In the data rows, 128 means zero.
Each thing below was measured twice, in two different ways. The second way is not exact.
First some of them both ways: the first way, then the second way, then a blank line.
[222  87 194 247 255 197 133   0 107 149  85 144 102 113  59]
[255 140 141 173 142 109  45 112  69  73  88]

[116  82 117 108  97 135  96 127  85  70 121 115 158 132  71]
[ 65  75 191 131  59 100  77 154  81 124 165]

[ 28 107  79 107  38  22 108 255 139 121 192 144 115 149 196]
[  0 143 171  51 110 167 198  80 184 193 135]

[153 171 131  97 152 172 149 120 143 133 121 114 126 142 129]
[181 141  91 170 144 119 121 149 117 115 126]

[111 115 117  95 115 127 136 149 121  78 151 134 143 122  82]
[122 112 158 157  92 135 112 137 114 144 128]

[153  99 100 109 147 175 129 108 110  66 119  96 118 143  44]
[113  79 165 173  66 112  99 150  57 130 158]

[138 146 126  85 162 213 136 131 108 102 142 124 140 120 110]
[160 141 130 193 127  94  55 179 104 127 144]

[178 130 144 193 178 148 163  55 116 156  75 135  87 123 131]
[173 109 102 127 182 126 151  91 123 107 126]

[ 21 157 131  88  60  45 114 255 164 169 202 150 152 141 213]
[ 84 235 130  74 132 168 169 110 222 167  85]

[ 31 131  71 103  35  18 117 255 133 143 170 140 111 143 227]
[  0 128 132  40 145 161 219  73 200 197 140]

[110 126 101 107  87  82 123 149 143 114 145 120 131 117 112]
[ 93  95 119 116 108 155 167 123 136 156 123]

[134 128 147 104  68 148 120 116 126  95  94 118 164 135 115]
[121 107 151 130 105 107 119 179 111  86 168]

[ 90 138 115  69  96 106 111 189 140 117 174 116 150 133 160]
[ 97 144 118 136 107 122 126 141 150 150 127]

[109 137 122  81 100 132 127 140 147  94 162 142 140 117 109]
[136 127 138 160 117 142 118 165 121 141 118]

[140 120  95 106 117 147 139 152 105 107 111 109 114 135 123]
[ 84  86 130 123 115 106 142 119 114 139 177]

[127 168 111  72 112 140 134 138 153 119 157 111 144 118 141]
[146 123  85 172 138 133 130 163 139 141 124]

[ 36 123 104  95  74  77 113 231 138 110 183 132 139 156 153]
[ 57 176 177 109  94 155 143 124 155 166 111]

[157 151 157 145 152 178 139  51 141 134 121 155 116 119 108]
[203 139 127 171 172 137  95 167 103 102 102]

[103 159 143  86  84 146  97 157 132 140 138 111 171 141 159]
[116 161 126 129 119 108  93 186 137 107 139]

[204  87 208 255 255 159 146   0 105 191  68 154  95 114  90]
[246 167 133 130 170 122  88  69 111  69  74]

[ 39 118  78 108  60  39 110 255 127 136 175 146 119 140 186]
[  7 143 156  45 116 159 187  82 180 194 136]

[112 139 147 105  82 111 118 134 144 122 111 110 175 132 104]
[133 138 128 127  96 135 134 161 133 101 119]

[133 145 119  89 124 141 128 140 156 122 144  87 140 140 111]
[143 141 104 163  98 128 134 152 122 125 123]

[ 82 118 118 104 112 111 124 195 105 138 133 120 135 129 143]
[ 73 152 133 103 112 115 135 108 153 150 129]

[120 160 127 107 112 131 155 167 131 134  99 101 132 145 150]
[130 141  97 128 134 120 166 124 150 119 140]

[ 68 160 115  75 115 138 134 247 135 127 151  98 141 168 180]
[ 99 204 125 133 106 113 133 138 159 143 136]

[157 141  75  77 112 196 147 133  93  85  95 111  93 135 182]
[ 65  43 110 147 165  70 137 150 100 139 225]

[116 124 100  82  92 111 126 158 132 107 135 104 130 138 129]
[ 81  98 121 129 104 122 157 126 127 143 146]

[ 92 137 125  92 125 127 122 184 108 129 152 123 142 126 160]
[103 151 120 133 125 106 106 127 153 147 129]

Here are 24 more, measured the second way only, each followed by its number:
[217 146 149 168 162 153 116 108 112 103  87] 0
[225 137 154 132 134 128  79 100  84  77  91] 1
[137 120 117 147  99 110 104 196  92 108 152] 2
[101 211 118  77 132 120 134 132 202 120 122] 3
[ 81 183 180 116  90 183 135 130 163 170  74] 4
[231 140  86 131 207 115 141  47 122 103 116] 5
[  0 118 131  45 116 117 189  72 172 178 175] 6
[ 35  44 157  94  99 112 135 146  97 129 178] 7
[255 163  94 147 187 139  73 103 119  80  64] 8
[ 85 209 185 121 103 156 108 140 160 168  92] 9
[106 126  99 142 143  97 131 133 150 133 164] 10
[ 88 129 164 128  76 103  81 172 101 117 150] 11
[ 88  77 146 134 120 138 146 132 117 145 143] 12
[115  75  97 130 105 149 143 140  95 153 125] 13
[122 114 117 135 120 143 169 123 134 131 130] 14
[138 109 114 176 131  93 107 169  95 124 173] 15
[ 75 184 176 104 126 158 123 126 173 170 104] 16
[173 139 117 177 139 119 130 149 103 107 135] 17
[ 84  64 153 140  95 133  98 154  94 161 146] 18
[ 73  59 132 116 115 135 162 113 116 158 155] 19
[172 144 135 163 129 145 126 152 116 120 114] 20
[  7 135 196  96  76 156 154 109 131 195 131] 21
[ 80 148 108 112 127 113 154 120 164 142 149] 22
[186 175 129 142 125 122 130 136 121  67 109] 23
Some of them follow, measured the first way. Which numbered row above is each one? Its number follows it:
[158 147 105  81 146 205 143 129 125  95 119 109 118 135 129] 15
[122  99  98 114  65 108  96 118 101  94  99 115 140 130 118] 7
[ 26 125 119  82  55  48 104 221 156 113 214 155 159 139 127] 4
[130 146 136 112 125 152 151 121 146 110 131 137 128 131  94] 20
Here are 24 more, measured the second way only, each followed by its number:
[150 148 137 171 105 114  85 164 118 127 129] 0
[219 162 130 119 165 137 111 106 123  78  92] 1
[236 176 123 172 157 140 100 124 123 101  79] 2
[205 105 117 122 160 123 102  65 111 102 104] 3
[ 85  67 122 103 122 142 199 106 118 139 146] 4
[255 158 107 187 197 144  80 123 117  93  69] 5
[137 117 133 177 159 105 100 185 111 129 164] 6
[ 94 114  99 132 155 100 146 135 142 125 166] 7
[ 25 131 176  68 138 152 154  99 166 169 126] 8
[126 112 129 122 135 134 116 179 116 109 132] 9
[109 132 154 162  62  87  84 172 104 113 158] 10
[247 166 120 119 176 140 102  78 135  91  69] 11
[ 51 161 169  96 134 160 142 107 191 176 111] 12
[133 116 154 140  97 121 103 146  94 126 133] 13
[100  95 106 111 140 127 201  93 143 131 157] 14
[119  95 166 160  89 132 106 138  92 137 126] 15
[112 123  84 128 141 108 145 140 142 133 152] 16
[121  86 149 184 121 108  87 194  91 111 147] 17
[113 119 134 142 118 107 117 158 104 128 158] 18
[151 124 146 169 114 111  75 200  99 100 140] 19
[119  99  93 130 139 120 117 150 122 148 150] 20
[249 141  81 145 195 146 117  94 125 110  85] 21
[ 92 166 106  88 152 157 175 135 173 151 117] 22
[132 142 147 157  77 105  79 169 116 108 131] 23
Some of them follow, measured the first way. Which numbered row above is each one? Its number follows it:
[124 148 131 115  90 136 112 106 134 126 106 135 160 120 121] 9
[157 141 176 170 195 165 159  68 137 146 120 149 117 123  96] 2
[148 152 100  97 130 154 122 136 123 136 134 121 129 107 125] 20
[130 122 131 108 129 149 128 131 113  98 118 133 132 131  74] 13
Here are 24 more, measured the second way only, each followed by its number:
[117  98 138 162  95  98  72 186 102 121 151] 0
[141 116 103 155 100 106 111 218  95  95 149] 1
[237 130 123 164 180 126  87  62 109 104  80] 2
[141 151 125 196 118  86  81 171 121 124 157] 3
[ 99 115 122 120  94 144 163 134 119 145 137] 4
[ 83  89 157 111 111 126 129 136 104 133 152] 5
[210 151 118 149 143 110  95 112 106  86 106] 6
[ 80 158 135  99 119  93 102 143 167 126 162] 7
[ 71  82 168 142  96 102  97 142  94 147 168] 8
[135 117 166 150  97 118  96 176 104  94 138] 9
[ 53  72 122  93  91 135 162 108 122 176 152] 10
[ 79 190 126 103 119 142 163 145 190 142 123] 11
[194 150 109 169 132  75  89 163  86  76 163] 12
[234 171 111 140 155 139 114 121 123  82  79] 13
[ 95  85 145 136 124 123 120 132 118 144 149] 14
[101  79 134 122 126  88 102 170 106 109 182] 15
[223 163  96 167 146 112 101 146 125  77 112] 16
[122 106 104 107 109 127 150 156 116 108 143] 17
[255 173  81 148 224 148  98  84 128  99  62] 18
[ 54  89 109  96 131 117 166 114 144 160 164] 19
[119 124 121 131 137 110 140 134 130 123 152] 20
[107 118 118 102 133 104 144 153 130  97 171] 21
[123 236 130 119 170 159 141 150 203 152 101] 22
[ 69 157  99  62 141 157 197 104 189 162 119] 23
Some of them follow, measured the first way. Which numbered row above is each one? Its number follows it:
[112 127  91  93  87  93 113 175 128 121 144 119 114 130 184] 19
[135 144 132 119  93 145 126 137 123 133  78 111 146 140 158] 21
[114 137  98 112 109 111 128 165 144 109 122 101 127 141 110] 4
[115 105 100  92 109 149 120 149  90  75 134 124 127 131 103] 8
Here are 24 more, measured the second way only, each followed by its number:
[160 128 145 138 152 142 123 117 129 114 110] 0
[ 98  80 138 103  82 145 175  81 101 149 130] 1
[128 131 130 145 101 103  90 176 111 106 140] 2
[210  99 121 106 185 164 123  58 104 118  71] 3
[ 76  57 162 118  98 111 139 148  83 109 176] 4
[181 149  78 135 145 137 168  69 166 108 110] 5
[149 134 102 143 148 151 124 154 153 132  97] 6
[ 44  66 146  90  97 134 148 127 105 162 158] 7
[ 47 158 164  96 132 130 122 145 172 138 125] 8
[ 32 167 157  77 125 152 174 100 189 174 132] 9
[254 168  96 117 174 145 122  61 144  81  61] 10
[155 104 136 156 137 142 149 115  89 117 120] 11
[ 65  86  83  80 138 116 193  85 151 152 173] 12
[122  82 137 135 123 116 130 101  95 125 139] 13
[255 164  99 117 207 135 114  82 142  76  80] 14
[253 150  84 123 205 159 140  49 152 115  69] 15
[ 48 186 154  73  94 142 133 131 178 159 126] 16
[128 232 158 171 149 118 101 170 174 123 124] 17
[ 99  91  96 108  92 132 162 118 128 150 141] 18
[111  89 132 144 107 131 118 147 113 147 134] 19
[190 136 171 125 135 145  84 122 105  87  84] 20
[105 150 111 110 172 130 129 140 173 137 129] 21
[ 79 165 126 112 116 140 164 128 158 161 132] 22
[ 50  50 119 110  96 109 148  98 110 168 172] 23
Some of them follow, measured the first way. Which numbered row above is each one? Its number follows it:
[116 105  83 110  89  96  99 152 119 105 136 124 118 125 114] 7
[122 129 111  87 101 123 123 134 123  96 145 130 139 115  95] 19
[203  94 160 255 232 116 141   0 113 184  91 176  73  90  69] 3
[126 136 141 100 112 155 106 126 123 116 120 106 162 132 117] 2
Here are 24 more, measured the second way only, each followed by its number:
[ 72 185 131  54 116 147 153 124 192 139 117] 0
[ 68 191 171  88  96 140 144 129 180 140 111] 1
[ 59  61 130 114  81 131 170 102 105 164 151] 2
[178  74 114 106 169 182 151  68  99 140  78] 3
[226 140 104 146 156 127  96 121 107  84  90] 4
[ 95 109 131 118  84 117 147 151 114 105 155] 5
[ 76  64 102 129 114  98 143 124 113 150 170] 6
[104 127  99 108 140 135 170 116 162 149 125] 7
[ 93 102  71  87 133 106 173 147 149 121 176] 8
[ 52 159 115  58 133 147 181 111 175 169 131] 9
[ 48 165 177  85 107 149 148 137 174 141 118] 10
[131 110 136 138 123 140 136 140 118 140 138] 11
[206 178  84 140 164 144 159  95 168 108  87] 12
[102  86 137 116  74 130 121 158  96 114 141] 13
[230 105 111 133 165 123  75  89  75 104  89] 14
[213 103 124 154 147 158 112  72  93 127  71] 15
[229 100 121 151 169 144  96  75  87 125  86] 16
[104 101 177 165  68  94  62 170  92 113 156] 17
[131 124 121 179 132  95 110 144 117 119 154] 18
[141  95 143 127 111 150 155 101  94 132 119] 19
[255 169  70 155 164 150 121  70 119 105  51] 20
[238 137  77 118 212 132 136  52 131 114 103] 21
[128 131 138 154  95 111 122 145 107 120 152] 22
[ 86  69 134 117 118 149 131 138 114 168 131] 23
Some of them follow, measured the first way. Which numbered row above is each one? Its number follows it:
[ 36 114 143  82  43  57 101 230 146 121 179 148 166 143 179] 1
[196  92 149 236 237 123 140   0 128 149 126 146  77 106  61] 15
[152 102 121 166 154 115 142  89 133 106 108 132  97 130  74] 19
[101 142 117  90  96  92 136 176 139 132 134 135 135 118 162] 7
